Some points:
[-0.77 -1.19 0.03 -0.63 1.94 -0.88 1.17 -1.75 -0.11 -0.62 1.37 -0.69 -1.22
 -0.22 -0.77 -0.90 1.19 1.18 1.86 1.30 2.11 -1.08 -0.42 -0.34]
[-0.29 -0.21 0.80 -1.34 -1.95 -0.08 0.06 -0.63 0.28 -0.38 0.77 0.21 0.63
 0.28 -0.75 -1.34 2.30 -0.39 1.86 -0.57 1.42 0.34 0.19 -0.41]
[-2.42 -0.23 -0.88 0.91 -0.37 -0.53 1.57 0.19 0.05 0.47 -1.46 -0.91 -1.05
 -0.74 -0.36 0.88 -0.08 -0.11 2.12 -0.01 -0.31 2.78 0.65 -0.92]
[-0.33 -1.78 -0.06 1.87 -0.51 -0.48 -0.56 -1.18 0.22 -0.19 -0.23 0.62 0.76
 2.05 -0.90 -0.59 -0.86 1.00 -0.92 1.41 -0.24 1.90 -1.53 -0.86]
[-1.73 -1.61 2.35 -0.27 0.66 -0.35 -0.17 0.10 0.57 0.72 0.07 -0.52 -0.03
 1.54 0.09 -0.66 0.96 0.44 0.50 -1.19 0.31 0.27 0.60 -2.28]
[-0.89 -0.68 1.45 1.59 -1.66 1.75 0.02 0.19 0.22 -0.20 -0.35 -0.46 0.34
 -1.37 0.21 -0.67 0.94 0.90 1.12 -0.79 0.92 0.02 -1.45 0.07]
[-1.16 -1.79 0.22 1.01 0.74 -2.36 0.27 0.75 0.46 -1.37 0.11 0.29 0.10
 0.64 0.37 -0.11 1.52 -0.70 2.42 0.13 1.02 0.02 -0.68 -1.52]
[-1.74 0.90 0.29 -0.28 -0.32 -3.01 0.23 -0.25 1.01 -1.29 1.13 -0.10 0.74
 0.03 -2.11 0.73 -0.76 0.04 1.82 -1.18 1.17 -0.21 1.37 1.93]
[-2.56 0.83 1.29 0.56 0.82 -0.88 1.47 1.11 -0.37 0.30 2.65 -0.29 -1.63
 -0.23 -1.03 0.15 0.87 -1.65 -0.43 -0.59 -0.44 0.22 0.00 0.64]
[-2.09 0.73 1.42 0.54 1.08 -0.97 -0.27 -2.36 -0.42 -0.01 1.55 0.37 -0.28
 1.00 -0.16 0.59 2.00 0.21 1.34 -0.44 -0.36 0.27 -1.87 -1.71]
[-0.93 -0.22 0.82 1.00 0.09 0.52 2.08 -0.20 -0.02 0.06 -0.06 0.10 0.43
 0.87 -1.81 0.48 1.21 -1.42 0.84 -0.42 1.54 -0.62 -0.72 -2.78]
[-1.48 0.77 2.31 1.01 0.33 0.01 0.20 -1.68 1.47 0.75 -1.47 -1.05 -0.55
 -1.96 -0.67 0.63 0.19 -0.62 0.48 1.18 -0.33 0.22 0.60 -1.20]
[2.44 1.26 0.46 -0.44 -0.27 -1.25 -0.27 0.70 -0.01 1.57 1.23 -0.63 0.49
 -0.30 -0.50 -0.97 -0.27 0.20 1.72 -0.65 -0.82 -0.59 -0.49 0.32]
[-0.15 -0.46 -0.66 2.83 -0.10 -0.59 -0.93 -2.70 0.38 1.34 0.47 0.22 -0.68
 -0.54 1.13 0.55 -0.07 -0.69 -0.44 -1.70 2.23 0.34 0.60 0.82]
[-2.98 -0.51 1.35 0.82 0.13 -0.41 0.18 -0.10 0.43 -0.16 0.30 -0.62 0.46
 -0.63 -0.67 0.37 1.70 -1.40 -0.41 0.83 2.21 -0.06 -1.26 -0.21]
[-0.08 -1.31 0.38 1.54 -1.89 2.09 -0.81 0.53 0.20 -1.42 1.28 0.15 -0.77
 -1.11 0.85 -0.03 1.26 0.74 1.33 -0.59 -0.12 0.19 0.21 -1.29]
[1.78 0.81 -0.57 -0.63 -0.30 -1.17 0.66 -0.75 0.67 1.58 0.75 -2.23 1.24
 -0.93 0.20 -1.85 2.08 0.76 -2.75 -0.04 1.05 0.14 1.01 -0.97]
[-3.12 -0.94 1.10 0.58 0.92 -0.59 0.68 -0.76 1.47 0.40 -1.29 -1.16 -0.07
 2.26 1.17 -1.05 1.79 -0.71 1.35 -0.75 -0.92 -0.98 -0.46 0.66]
[-1.04 0.95 -0.83 0.95 -1.42 -0.19 -0.74 -4.01 -0.81 1.18 0.26 -0.41 0.24
 0.43 1.46 0.92 -0.37 -1.47 0.55 -0.85 1.68 1.25 0.73 0.51]
[-3.70 -1.04 0.58 0.06 -0.55 -0.69 -0.23 0.21 -0.19 0.27 0.99 -0.23 0.65
 0.47 -0.94 0.59 1.63 -0.04 0.71 0.78 -1.17 -0.63 1.59 -0.66]
[-1.96 0.64 0.40 1.09 -1.17 -1.44 1.06 1.61 0.10 -0.56 0.38 0.58 -0.60
 0.78 0.30 -0.15 1.45 -1.48 0.68 1.16 0.74 -1.05 -0.70 -1.65]
[2.33 -0.06 0.95 0.59 -1.23 -1.86 -0.07 -0.19 0.97 0.37 0.53 -0.24 0.23
 -0.96 0.38 0.35 1.05 -0.31 0.49 -1.20 0.19 -1.00 -0.35 0.50]
[1.93 -0.06 0.16 -1.08 -0.53 -2.22 -0.02 0.12 -0.77 1.24 1.32 -0.20 1.18
 -0.54 0.27 0.19 0.19 -0.94 1.27 -0.58 -0.22 -0.67 -0.55 1.05]
[-0.41 0.83 -0.49 1.53 2.26 -1.32 0.77 -0.75 0.32 -0.50 0.07 0.63 0.14
 -1.04 -0.31 -0.50 0.58 -0.02 -1.10 0.34 -1.54 -0.52 1.25 -0.86]
[1.81 0.26 0.19 -0.50 -1.62 -0.54 0.18 0.40 0.14 0.93 0.29 -0.05 0.59
 0.09 -0.02 -0.45 1.00 -0.33 1.73 -1.06 -0.33 -1.08 0.25 -0.04]
[-2.50 0.23 1.07 0.72 -0.64 -2.05 -0.17 -0.90 0.74 0.64 0.24 0.30 -0.33
 0.42 -0.12 -0.31 0.91 2.29 0.82 0.50 1.22 -1.11 -0.03 -1.88]
[-1.35 0.78 -1.33 1.04 2.21 -1.40 0.48 -0.28 0.01 -0.59 -1.32 0.66 1.12
 -0.45 -0.45 -0.56 -0.09 0.73 0.41 0.39 -0.85 0.38 0.48 -0.89]
[-0.14 0.65 -1.11 -0.86 -0.87 -1.24 1.14 -1.35 0.64 -0.97 -0.45 1.31 0.21
 1.61 -0.10 0.92 -0.63 -0.07 -2.31 -0.56 -0.59 1.35 -0.50 0.56]
[-0.25 -0.15 1.68 -0.36 1.32 -0.70 0.27 -2.07 -0.57 0.56 -1.35 1.65 -1.05
 -1.00 -0.55 -1.77 1.37 -0.50 0.52 0.94 0.58 0.26 1.68 -0.72]
[0.95 1.03 -0.58 -0.06 0.51 -0.45 0.60 -0.68 1.37 -2.21 -0.06 0.02 0.13
 1.87 -0.66 -0.53 -0.45 0.16 -1.96 0.76 -0.92 1.18 -1.25 -0.09]
[-1.16 -3.47 0.00 1.60 0.48 -0.01 -0.38 1.58 0.60 1.62 -0.02 0.49 -0.53
 -0.04 -0.59 -0.33 -1.41 -0.43 -0.77 1.25 -0.65 1.53 0.01 -0.20]
[0.37 1.07 -0.90 1.46 1.22 -1.40 0.63 -1.73 0.64 -0.55 -0.98 1.17 0.23
 0.03 -0.33 -0.99 0.51 -0.29 -1.68 0.29 -0.73 0.49 1.04 -0.48]
[0.63 -2.41 0.47 2.94 -0.97 -0.80 -0.92 -0.91 -0.93 3.10 -0.95 -0.10 0.13
 1.07 -1.13 1.25 1.26 -0.22 -0.30 0.34 -0.58 -0.74 0.32 0.93]
[-0.72 0.45 -0.09 -2.17 1.32 0.36 0.17 0.35 0.12 0.09 0.12 -0.38 -0.69
 1.98 0.36 1.14 -1.49 0.08 -0.79 0.47 0.38 -1.64 -0.33 -0.16]
[1.16 -0.60 -2.23 1.87 1.08 1.38 -1.50 -0.59 1.53 1.62 -0.99 0.66 0.22
 -0.74 -0.43 0.66 1.76 -0.68 0.18 -0.99 0.80 -1.49 -0.08 0.38]
[-0.99 0.81 0.03 -2.00 1.16 0.22 -0.10 0.22 -0.34 0.25 0.38 0.26 -0.67
 2.46 0.17 0.51 -1.36 0.37 -0.87 0.00 0.74 -1.46 -0.29 0.06]
[-0.87 -0.43 -0.35 -1.58 0.43 0.00 1.72 -0.27 -1.62 -0.27 0.29 0.13 -0.58
 1.42 0.68 1.56 -0.71 0.67 -0.39 0.11 1.08 -1.97 -0.80 -0.11]
[2.44 2.96 0.89 0.47 0.44 -0.17 -1.21 2.51 -1.64 -0.62 -1.25 -1.26 -0.67
 1.12 -1.06 -0.02 1.84 0.23 -0.01 -0.33 -0.50 -0.07 0.24 0.89]
[-0.56 0.41 0.76 0.62 2.27 -0.29 -0.38 -1.24 -1.29 -1.20 -0.56 -0.33 1.20
 -2.44 0.59 -0.57 0.46 -0.34 0.45 0.44 -0.58 0.15 1.58 -0.17]
[-1.26 -0.39 -0.07 0.69 -1.98 1.70 -0.06 0.34 -0.71 0.35 0.00 2.06 0.47
 -1.71 0.57 -0.92 1.86 1.20 0.71 -0.51 -0.26 -1.24 -0.93 0.22]
[-0.78 0.36 0.12 -1.03 2.37 -1.24 -0.05 0.88 -0.55 -0.51 -0.66 1.12 -0.26
 -2.78 -0.43 1.15 0.56 -0.37 0.11 0.11 -1.09 0.48 0.91 0.43]
[0.73 0.49 0.03 0.20 -2.14 0.38 0.13 -0.12 0.60 0.40 -0.16 0.11 0.22
 -0.41 0.08 -0.53 1.13 -0.76 2.56 -0.66 -0.12 -0.83 -0.19 0.48]
[-0.26 -0.52 1.78 2.20 1.00 -0.17 0.42 -0.13 -0.74 1.25 -0.77 -0.03 0.00
 -0.67 -1.28 -1.68 -1.46 -0.90 1.48 0.62 0.16 0.94 0.93 -0.67]
There is one direction along which these points spread out most. Take the direction at right angles to it along which they spread out most. Then take the direction at right angles to both along which they spread out most. Go by this last direction. Where along it does each point below lie, from 0 to 99? The average is 50, and the first point in the table lies past the average. One standard deviation of the points above along it is 16.
[0.63 -2.41 0.47 2.94 -0.97 -0.80 -0.92 -0.91 -0.93 3.10 -0.95 -0.10 0.13
 1.07 -1.13 1.25 1.26 -0.22 -0.30 0.34 -0.58 -0.74 0.32 0.93] 27
[-0.87 -0.43 -0.35 -1.58 0.43 0.00 1.72 -0.27 -1.62 -0.27 0.29 0.13 -0.58
 1.42 0.68 1.56 -0.71 0.67 -0.39 0.11 1.08 -1.97 -0.80 -0.11] 79
[-0.78 0.36 0.12 -1.03 2.37 -1.24 -0.05 0.88 -0.55 -0.51 -0.66 1.12 -0.26
 -2.78 -0.43 1.15 0.56 -0.37 0.11 0.11 -1.09 0.48 0.91 0.43] 41
[0.73 0.49 0.03 0.20 -2.14 0.38 0.13 -0.12 0.60 0.40 -0.16 0.11 0.22
 -0.41 0.08 -0.53 1.13 -0.76 2.56 -0.66 -0.12 -0.83 -0.19 0.48] 58
[-0.93 -0.22 0.82 1.00 0.09 0.52 2.08 -0.20 -0.02 0.06 -0.06 0.10 0.43
 0.87 -1.81 0.48 1.21 -1.42 0.84 -0.42 1.54 -0.62 -0.72 -2.78] 59
[-1.74 0.90 0.29 -0.28 -0.32 -3.01 0.23 -0.25 1.01 -1.29 1.13 -0.10 0.74
 0.03 -2.11 0.73 -0.76 0.04 1.82 -1.18 1.17 -0.21 1.37 1.93] 67
[1.78 0.81 -0.57 -0.63 -0.30 -1.17 0.66 -0.75 0.67 1.58 0.75 -2.23 1.24
 -0.93 0.20 -1.85 2.08 0.76 -2.75 -0.04 1.05 0.14 1.01 -0.97] 45
[-3.12 -0.94 1.10 0.58 0.92 -0.59 0.68 -0.76 1.47 0.40 -1.29 -1.16 -0.07
 2.26 1.17 -1.05 1.79 -0.71 1.35 -0.75 -0.92 -0.98 -0.46 0.66] 58
[-0.29 -0.21 0.80 -1.34 -1.95 -0.08 0.06 -0.63 0.28 -0.38 0.77 0.21 0.63
 0.28 -0.75 -1.34 2.30 -0.39 1.86 -0.57 1.42 0.34 0.19 -0.41] 68
[-0.25 -0.15 1.68 -0.36 1.32 -0.70 0.27 -2.07 -0.57 0.56 -1.35 1.65 -1.05
 -1.00 -0.55 -1.77 1.37 -0.50 0.52 0.94 0.58 0.26 1.68 -0.72] 32
[-1.04 0.95 -0.83 0.95 -1.42 -0.19 -0.74 -4.01 -0.81 1.18 0.26 -0.41 0.24
 0.43 1.46 0.92 -0.37 -1.47 0.55 -0.85 1.68 1.25 0.73 0.51] 36
[0.37 1.07 -0.90 1.46 1.22 -1.40 0.63 -1.73 0.64 -0.55 -0.98 1.17 0.23
 0.03 -0.33 -0.99 0.51 -0.29 -1.68 0.29 -0.73 0.49 1.04 -0.48] 26
